Which row each row swaps with, under one turn or mirror
The rows were stretched afterwards, more along some directions than others.
Regi: [ 10  -9   5  21  23 -10 -15   4  24  17   4 -12  15   0  -7  25   4]
Bef: [  1 -18  25  11  29  -4  -6 -15  -9  17  31 -28  14  22  30 -14   9]
Topa: [ 16 -22  19  16   7   4   0 -16  36  -5  -9 -39   5  30  28  14   0]
Suto: [ 35  18  14  24 -32  19   2 -23  50   0 -18 -26 -11  38  -1  40  -5]
Tole: [ 20  -5  -7  30   3 -14 -24  25  51   7  -8   1  -1 -18  -9  19  15]
Gan: [ 26 -33   3  26  26   2 -16  15  32   3  12 -25  23  27  18  30  12]
mok: [ 21   8  -6   1   9  -5   8   6  24   1   5 -31  15   5  -2  13   0]
Tav: [ 29   2  -7  26   2 -18 -17  21  46  11  -3  -2   0 -17  -6  15   7]
fubor: [-25 -17  11  15  16  31 -10  19  42   0 -14  -6   9   3   9  21  44]
mil: [ 10  -6   3  18  -1  35  11 -12  43 -31 -41  -4 -10 -10 -21  27  17]
geze: [ 30  15  12  24 -33  21   0 -23  56   4 -26 -27  -7  34  -1  36 -10]
Tapad: [ -5 -16  25   2  28   4  -7 -15 -14  10  27 -27  22  22  32 -14  10]
zomul: [ 21  -8  16  20   9   8  27 -13   5 -33 -10 -31  13  33  -3  18  17]
tage: [ 30   6 -11   8 -29  14   3  -3  18 -40 -14  -1 -24  26 -16  31  -9]
Sel: [-18 -11   6  15  11  29  -7  21  40   2 -15  -5  11   3   6  22  40]
vuniz: [  3  -6  -4   7  -4  42   9 -11  40 -34 -41  -3 -13 -10 -22  22  16]
muk: [ -1 -20  18   6  25  -1  -8 -11  -7  17  28 -20  13  13  31 -16   5]
zuza: [ 33 -31   9  34  18  -8 -13  12  38  18   7 -30  18  35  13  37   3]
ret: [ -5 -30  22   9  29   6 -10 -12  -8  13  17 -28  17  19  29  -8  15]
tinov: [ 10  14  24   1  16  26   1 -30  35 -13  24 -27   1  35  24  27  21]
dabur: [ 16 -10  16  21  12  11  26 -14   7 -34 -15 -32   7  38  -6  24  21]
Par: [-16  -7   0  13  13  30  -8  14  34   4  -6   0   1  11   4  22  33]
Rok: [ 11 -24  16  15   7   6   0 -11  38  -8 -11 -32   9  27  31  12   9]
muru: [ 24  -2  17  21   8   3  28 -18  11 -33  -2 -30   5  39   0  20  13]
Fis: [ 29  19  16  22 -27  23   4 -27  56  -2 -16 -23  -8  30   5  34   0]
mavel: [  7 -12  14  13   1 -17 -21   6  11  14  19 -16   2  12  23   2 -10]
Tobi: [ 25   0  -5  31  -3 -17 -21  23  50  15  -9  -5  -3 -17  -9  18  11]
Batu: [ 21  -6  18  18  13   3  25 -14   3 -38  -2 -33  17  34  -2  18  18]
Mub: [ 37 -35   3  34  12   0 -15  15  42  10  -2 -19  15  22   8  39   6]
dezo: [ 21  -4  -6  33   3 -16 -23  23  51  16  -6   1  -1 -20  -7  16  14]
legi: [ -7 -22  24   4  32   6 -10 -12 -12   9  28 -26  21  21  34 -13  14]
Loz: [ 36  18  12  26 -31  18  -3 -22  57   3 -19 -22 -16  34  -1  39  -3]
Nalo: [ 38 -34   5  30   9   7 -16  13  42   6  -9 -24  13  32   5  41   3]
Pokid: [ 13  -5  14  10   0 -23 -20   6   7  16  21 -23   1  20  18   2 -14]
dezad: [  8   3  -8   6  -9   6   7  -9  19  -9  -5 -24   1  45  10  26   0]
dopaz: [ 14 -20  12  15   1   9   0 -16  33  -3 -13 -30   0  25  27  10   0]
zug: [  6 -10   3  13   0  38   9  -9  45 -25 -45  -4  -1 -15 -24  25  17]
vogen: [ 24   5  -4   9 -24  15   3  -9  19 -37  -8 -10 -19  27 -14  29  -2]
fub: [ 22  -3  -6  27   3 -20 -26  27  41  15   2   0  -1 -16  -5  15  12]
Vinaf: [ 23  -4  16  21   9   4  27 -18   5 -28   0 -33   6  40   0  16  14]
vekes: [-16  -9  13  20  14  32  -2   9  44   5 -15 -13  12  14   4  26  35]
lig: [ 35  18  12  28 -31  17   2 -23  57   7 -23 -25 -10  36  -1  38  -7]
nosen: [ -2 -23  27  10  31   5  -8 -14  -7   9  25 -24  18  19  34 -10  17]
zuf: [-14  -6   6  15  10  28  -6  15  39   3 -11   0   1  10   9  24  35]
keb: [ 19  -7  17  19  13   7  26 -13   3 -36  -5 -34  16  37  -2  20  17]
vokul: [ 36 -33  10  32  15   6 -19  12  45   8  -2 -22  17  29  10  41  10]
kun: [ 30 -34   3  32  21  -1 -19  17  40  14   3 -23  18  27  12  31  10]
bugab: [-15  -2  13  12  17  34  -1   6  32   0  -6 -13  13  19   8  24  30]

Swapped with Regi: dezad
Swapped with tinov: mok
Swapped with lig: dezo

